In the rows, 128 means zero.
Rotation paths and how fast each direction turns (degrees a step):
Each turn is a multiple of 5 degrees from 10 to 175, or 0.
Each row of a path follows its step; steps can be skipped.

step 0: [121 136 136 127 126 120 131 134 121 128 137 134 123 123 121 135 126 126
 124 133 126 129 131 134 132 126 118 121 126 129 129 135 129 129 131 133
 122 117 133 128 135 121 127 127 143 144 130 120 132 133 120 142 121 131
 136 134 121 116 120 120 129 134 127]
step 4: [118 123 130 128 128 125 127 126 116 118 114 139 132 131 130 127 129 126
 127 128 132 134 124 132 126 127 117 131 117 137 131 118 131 122 132 123
 126 132 124 126 125 119 121 118 129 135 121 129 129 140 127 124 144 138
 129 135 124 125 134 126 114 136 122]
step 6: [126 130 134 135 134 121 127 137 126 139 119 133 120 134 126 131 110 137
 136 132 130 132 131 139 125 127 123 127 123 132 130 129 136 128 126 125
 135 134 125 121 132 114 125 126 120 119 130 111 130 127 120 125 129 126
 130 131 122 136 130 139 119 134 130]
step 7: [122 134 138 121 130 126 119 133 126 134 135 133 129 122 127 122 123 121
 125 130 128 127 134 136 125 126 122 118 125 138 122 129 135 143 141 123
 122 131 114 133 129 129 128 126 128 141 130 121 127 128 128 126 130 123
 137 122 119 136 140 131 117 133 123]
step 8: [127 128 135 125 126 122 128 124 116 127 127 121 120 128 133 122 125 127
 123 127 127 127 141 129 132 127 117 128 141 133 127 133 117 129 124 119
 134 133 120 141 132 126 121 131 127 119 135 122 126 131 129 133 129 137
 149 133 120 136 129 128 118 123 126]
step 9: [121 127 134 124 120 129 127 128 118 137 130 130 126 132 118 135 112 123
 118 132 130 124 137 131 134 138 122 132 129 137 122 124 127 129 125 119
 137 118 131 128 126 133 128 135 126 129 119 126 122 123 129 136 135 140
 132 138 127 126 136 137 129 140 119]
step 10: [130 129 133 132 140 130 121 127 124 130 116 131 122 124 127 123 130 126
 124 137 121 122 135 140 138 125 137 121 137 133 125 120 126 120 129 129
 121 123 133 134 136 134 125 140 136 130 122 119 129 118 134 137 134 125
 133 136 123 126 141 130 122 134 127]
step 11: [123 131 131 129 129 123 128 126 124 125 120 139 112 125 132 126 114 125
 121 132 119 126 130 134 138 132 116 128 123 137 129 126 126 121 126 134
 121 130 132 129 117 125 133 122 138 130 128 122 121 127 134 139 119 129
 132 137 122 131 120 117 122 136 135]
step 13: [127 142 136 136 135 119 132 134 125 126 125 127 127 125 129 124 122 126
 132 131 132 139 140 129 130 137 124 123 139 126 142 124 120 130 123 125
 113 123 135 129 127 117 131 121 132 121 118 127 125 137 133 129 132 125
 125 134 126 125 135 137 119 128 126]
step 14: [129 131 137 128 126 125 123 139 122 124 127 122 130 116 124 130 122 123
 132 124 128 127 140 131 125 126 124 131 125 119 123 134 131 128 134 128
 121 121 133 123 126 118 134 136 135 131 137 127 116 140 133 135 128 133
 125 127 124 126 126 125 116 150 121]
step 15: [120 121 136 123 130 130 123 131 128 126 113 133 132 125 139 118 129 126
 130 125 124 126 135 133 128 132 128 133 130 126 136 129 140 115 134 124
 129 130 130 130 135 125 120 122 134 122 134 120 122 147 128 126 129 132
 135 134 124 121 135 134 127 131 115]
Directions:
[130 126 130 130 129 128 126 130 126 127 131 131 129 125 130 126 129 127
 127 127 126 127 126 128 126 128 130 128 127 128 126 128 129 127 128 130
 125 128 126 129 130 127 129 126 129 131 130 127 128 126 126 129 129 130
 128 128 126 128 127 127 126 130 132]	100
[128 130 128 129 127 128 128 126 127 128 129 128 128 128 124 129 125 127
 128 127 126 127 126 127 128 127 125 130 123 127 126 128 127 126 127 129
 129 128 129 125 129 127 130 130 128 127 131 126 125 129 128 129 131 129
 127 128 126 132 125 130 128 126 128]	135

step 0: [135 127 119 125 130 141 131 118 140 125 130 121 137 132 118 121 127 123
 127 134 128 116 145 125 126 128 137 122 130 125 122 120 125 133 123 130
 125 129 120 133 130 132 129 118 145 130 129 127 146 135 125 118 130 134
 138 123 128 132 136 119 127 131 124]
step 2: [140 131 117 131 136 134 118 123 129 126 132 126 126 127 110 120 121 117
 134 133 131 136 123 127 137 128 123 129 128 138 139 117 131 129 137 124
 116 124 132 125 128 131 134 142 118 121 131 137 133 128 123 129 119 140
 136 120 135 128 128 125 131 138 131]
step 3: [119 118 131 133 141 132 133 128 126 129 122 133 126 119 145 130 126 133
 112 125 142 132 134 132 115 125 125 142 138 130 133 128 138 122 129 120
 138 118 129 127 125 124 131 117 129 124 130 122 130 123 133 126 117 131
 125 135 130 129 123 123 133 124 118]
step 4: [123 127 127 119 122 119 131 133 129 120 116 132 118 133 124 127 129 118
 138 127 127 118 125 121 129 127 134 127 138 126 132 134 128 143 128 132
 125 126 142 130 121 128 150 137 134 129 141 130 130 137 124 140 129 135
 125 124 123 121 135 134 123 131 130]
step 5: [129 126 130 127 119 130 131 110 123 137 131 140 130 127 118 119 130 129
 131 128 129 123 135 136 127 132 126 133 133 125 115 118 131 123 125 130
 128 133 114 127 115 132 126 122 132 122 126 126 118 121 126 124 122 119
 114 135 127 124 125 113 118 131 116]
step 6: [131 128 132 132 132 123 118 131 130 133 116 136 132 131 126 139 123 136
 128 124 121 129 119 133 124 141 127 103 131 128 129 129 128 131 128 118
 135 132 132 137 137 128 138 129 125 133 125 146 116 132 126 132 138 137
 130 132 128 127 123 133 133 125 129]
step 7: [132 123 126 116 129 131 122 120 133 133 124 117 130 123 137 121 129 145
 133 125 127 131 122 132 131 124 132 139 119 127 129 119 127 120 133 140
 114 121 121 123 122 130 131 131 126 128 118 126 129 128 110 130 125 125
 118 124 132 130 137 128 146 132 131]
step 9: [125 141 129 131 118 121 131 131 142 128 119 129 126 124 122 126 128 132
 133 128 121 131 143 117 131 130 119 124 131 121 126 125 127 133 118 135
 117 142 128 117 129 115 128 128 124 118 132 115 132 134 124 128 118 128
 124 128 132 139 138 131 134 124 137]
step 10: [121 127 119 133 137 135 126 131 113 144 136 133 123 140 122 123 133 127
 124 128 137 126 126 128 134 128 132 120 133 129 123 138 130 124 142 124
 127 129 115 115 118 125 115 131 128 131 129 127 112 120 138 129 135 125
 130 127 121 126 126 127 132 121 136]
step 13: [121 121 124 125 111 134 115 121 128 109 134 122 138 131 129 141 131 125
 138 133 117 119 123 125 118 125 124 125 126 132 136 130 130 145 126 126
 131 137 121 127 133 130 126 118 132 127 134 120 125 124 133 133 128 130
 135 128 126 125 126 122 122 133 131]
step 14: [128 133 138 135 126 116 132 127 124 143 133 119 137 121 125 126 130 118
 124 133 126 129 132 127 133 136 129 134 114 128 117 108 119 122 137 115
 124 135 135 127 125 123 133 120 128 134 134 124 127 138 126 129 130 121
 128 133 126 140 122 127 129 119 129]
Directions:
[133 127 129 127 128 126 128 129 129 130 129 130 127 128 127 125 127 127
 131 128 127 125 129 126 125 126 126 129 127 128 128 127 126 127 129 128
 125 128 128 131 128 129 128 128 128 126 130 127 128 128 128 128 129 128
 129 129 129 131 131 128 132 130 127]	155
[128 128 129 128 123 129 132 127 128 128 130 131 130 130 128 127 127 125
 127 127 127 130 128 125 129 128 127 125 127 127 128 126 127 129 129 129
 130 129 126 128 128 129 127 126 129 125 127 126 127 130 128 131 127 130
 128 128 127 127 130 127 127 125 128]	85

step 1: [128 131 126 119 124 133 134 124 126 120 123 123 125 130 116 124 121 127
 129 131 131 135 123 126 130 131 141 130 139 128 137 128 124 137 120 124
 128 141 117 122 133 130 127 128 121 114 126 136 117 124 138 115 135 126
 138 131 130 119 116 126 132 126 140]
step 2: [125 132 140 124 123 129 125 123 126 120 124 133 127 127 117 121 126 132
 128 121 129 125 138 132 131 134 120 136 126 124 125 134 129 137 123 122
 128 135 140 125 118 127 127 124 121 128 130 144 130 128 124 125 121 104
 136 126 120 136 132 123 136 123 136]
step 3: [128 129 128 110 108 118 126 129 131 131 131 140 134 124 126 124 137 123
 136 121 140 131 127 121 138 133 121 121 125 117 137 127 120 123 117 133
 128 125 130 138 122 131 138 123 129 123 131 134 127 126 132 137 129 129
 125 135 131 131 130 134 136 129 128]
step 4: [137 135 135 126 122 137 130 133 127 123 124 130 129 131 127 127 122 126
 134 133 145 134 122 131 135 136 134 134 122 126 126 130 125 129 130 132
 123 135 115 132 132 128 134 117 121 121 123 136 112 130 132 119 139 137
 121 114 120 129 119 121 135 129 128]
step 5: [132 127 136 120 133 127 127 123 126 115 127 128 119 130 120 125 121 137
 118 121 138 116 122 139 135 130 121 122 129 131 122 128 121 127 124 126
 123 123 123 122 109 127 129 118 123 121 126 127 126 135 112 127 124 119
 129 131 123 127 130 113 131 125 130]
step 6: [119 118 135 116 117 123 134 134 122 123 127 134 127 125 118 120 123 129
 121 128 135 128 124 119 136 137 131 135 131 134 135 126 130 125 117 134
 127 127 130 129 127 130 130 110 125 122 131 128 134 120 128 143 119 134
 137 139 134 119 120 137 128 131 128]
step 7: [134 129 141 116 121 126 143 135 123 122 126 131 129 132 119 122 130 128
 129 132 137 138 140 139 125 139 142 138 127 125 130 132 127 137 134 125
 136 138 127 122 136 127 140 131 120 126 130 130 116 125 126 136 134 130
 128 122 122 132 130 124 123 124 128]
step 9: [119 126 146 124 117 128 130 129 122 127 134 137 120 119 125 126 132 130
 118 132 134 129 122 119 133 132 121 140 125 120 130 119 128 125 117 138
 132 130 113 128 123 134 130 114 134 134 132 127 132 126 136 124 129 127
 121 122 135 128 121 131 132 128 141]
step 10: [136 122 131 121 117 120 124 135 129 121 132 128 128 138 116 119 124 133
 129 137 129 123 134 132 125 139 135 132 132 126 132 135 130 139 131 137
 126 125 107 122 127 135 134 136 126 114 127 130 124 134 123 131 130 127
 118 124 122 129 127 123 130 133 141]
step 13: [128 118 133 128 126 126 139 136 130 130 126 121 124 141 120 124 123 123
 113 134 131 132 130 131 136 118 133 125 125 135 129 138 116 137 137 141
 132 122 117 131 128 135 138 128 128 125 122 141 118 126 132 136 132 126
 125 122 126 124 125 123 123 129 137]
step 15: [126 126 135 116 124 123 118 127 115 129 134 134 119 129 113 118 124 121
 130 119 121 124 133 123 127 126 128 140 133 122 124 121 137 128 130 130
 133 124 129 124 131 132 136 129 138 128 125 126 124 136 139 141 124 131
 124 136 129 129 118 130 143 123 134]
Directions:
[124 128 128 130 131 128 131 132 126 128 127 126 127 127 127 128 128 130
 127 128 127 129 125 130 127 129 128 127 127 131 126 127 126 128 129 127
 128 126 129 128 127 128 130 127 127 126 129 128 124 127 125 129 127 130
 128 131 126 126 127 130 125 127 126]	55
